Each path is a new rotation, seen through one point. The rows after it are directions, each followed by how far the rotation turns it, in degrees per step (0 if it stays put).
Each turn is a multiple of 5 degrees from 10 to 175, or 0.
Each row of a path follows its step; steps can be skipped.
path 1
step 0: [  1.4  -5.9 -20.6 -19.0  -5.9   8.9  -2.3  15.6   4.8   7.7  -3.8 -23.1
  15.4  22.8 -22.2   2.0  -9.6   1.0   6.8 -10.2   5.0  12.2   4.3  10.1
   2.5  12.4 -13.0  -3.7]
step 1: [ -7.0   6.6  -3.2   8.2  -3.8 -17.3   3.2 -11.8   2.3  -3.8 -17.3  22.9
   1.0  12.9  10.8  -9.9   0.6  -2.6  -9.5 -17.9   1.5 -28.9  -9.1 -23.2
 -10.1   1.8   7.9 -11.3]
step 2: [ -6.1  15.3 -10.5  -4.2  23.5  15.3  -3.9 -14.2  -9.9  -4.4 -18.9  -7.3
  11.3  -5.5   8.6  17.1  -0.3   9.4  11.2  21.9   0.2  17.1  19.2  -0.7
   5.0   3.8  11.7  12.9]
step 3: [-15.5   8.7  14.6  -7.1 -12.6 -10.8 -20.5   9.7   0.3   5.0  14.1   7.3
 -21.7 -16.0   3.6   1.3  29.0   3.1  -9.8 -23.3  -7.1   4.1   1.7   3.7
  -5.7  -0.2  -7.6   1.1]
step 4: [  6.7 -18.4 -25.1   3.9   5.3  17.7   0.9  15.5   7.1  -9.4   3.2 -26.9
  13.8  13.3  17.7 -20.7  -1.7   2.4  -3.8   5.2  -0.1   4.5   3.9   7.3
   0.1 -13.2 -14.9  -5.0]
step 5: [  1.4   7.1   6.9  -1.7 -10.2 -16.2   6.7  -0.7  -0.4  -4.7   3.5  39.7
   3.3  -5.3  16.3  -4.0  -9.2  -8.9  13.4  -3.5   3.6  -9.2 -20.8  -8.3
  13.9 -21.7   9.0   7.1]
step 6: [  2.3  19.7  11.4  -5.5   0.9   9.5   2.2  -3.3 -16.3   0.4   4.0 -28.7
   8.6 -11.3 -12.6   6.2 -15.3  11.3  25.2  15.0  -2.0   3.5  16.6  12.9
  -0.4   0.6   1.2 -16.4]
step 7: [ -9.0 -12.7   4.6   4.0 -13.3 -12.4  -4.2  -4.4  -2.3 -20.8  27.7   1.7
 -18.9   5.6 -13.9  -1.9   7.4 -17.3  -5.2 -25.2  -5.8 -12.0   5.3 -12.4
  -4.3  15.5   3.8   9.6]
step 8: [  7.8   5.5 -20.1  21.4   2.6  23.7   4.4 -12.1   7.0  12.0  -5.9 -10.4
   5.7  32.2  -0.9  -4.2  -1.7   2.6  -5.6   9.3  17.7  -2.6   0.4  18.7
   9.5  -3.2  -2.2   9.1]
step 9: [-18.2  -4.1  25.7  -9.2  -5.7   0.1   1.5 -15.8  -3.2   0.7 -14.6  22.7
 -22.3 -10.0  16.3   6.9  -0.5 -10.4  -8.0  12.6   8.9  -4.6 -22.3  -7.2
  -7.1  -2.8   3.8  -6.0]
[  3.6  -3.3  -8.3  -0.1   8.4  -1.8   3.3  -7.9   5.9 -11.0   2.7  -0.2
  -7.5  -2.1   0.2   6.0   0.3   3.0  -0.1   0.0  -8.9  -1.9  -2.6  -2.8
   9.1  -1.4  -4.5  -5.7] : 130
[-4.0 -1.2  1.9  0.0  9.1 -3.3 -3.8  8.1 12.4 -4.5  4.0 -5.3  0.3  0.1
 -0.4 -4.3 -2.8  1.6 -0.5 -7.0 11.9 -4.6 -1.1  2.6  3.3  7.3 -2.6  3.4] : 100
[  4.6  -0.6   3.9  10.0   8.2   3.0   0.8  -3.5  -4.0   5.3  -6.0  -9.6
   4.6  -3.6  -4.5   0.9   2.3  -0.7  -0.2  -8.6   3.7  -1.9   2.5  -2.5
   2.7 -12.3  -4.8  -1.1] : 170
[-2.2 -3.3 -9.0  4.8 -3.6 -5.3  7.8  2.1  1.2 -2.0 -8.6  5.5 -1.2  8.3
  3.8 -0.4 -1.2 -4.7  2.7  0.4 10.9  0.6 -3.8  5.6 -2.1 -6.1 -4.9 -7.8] : 95
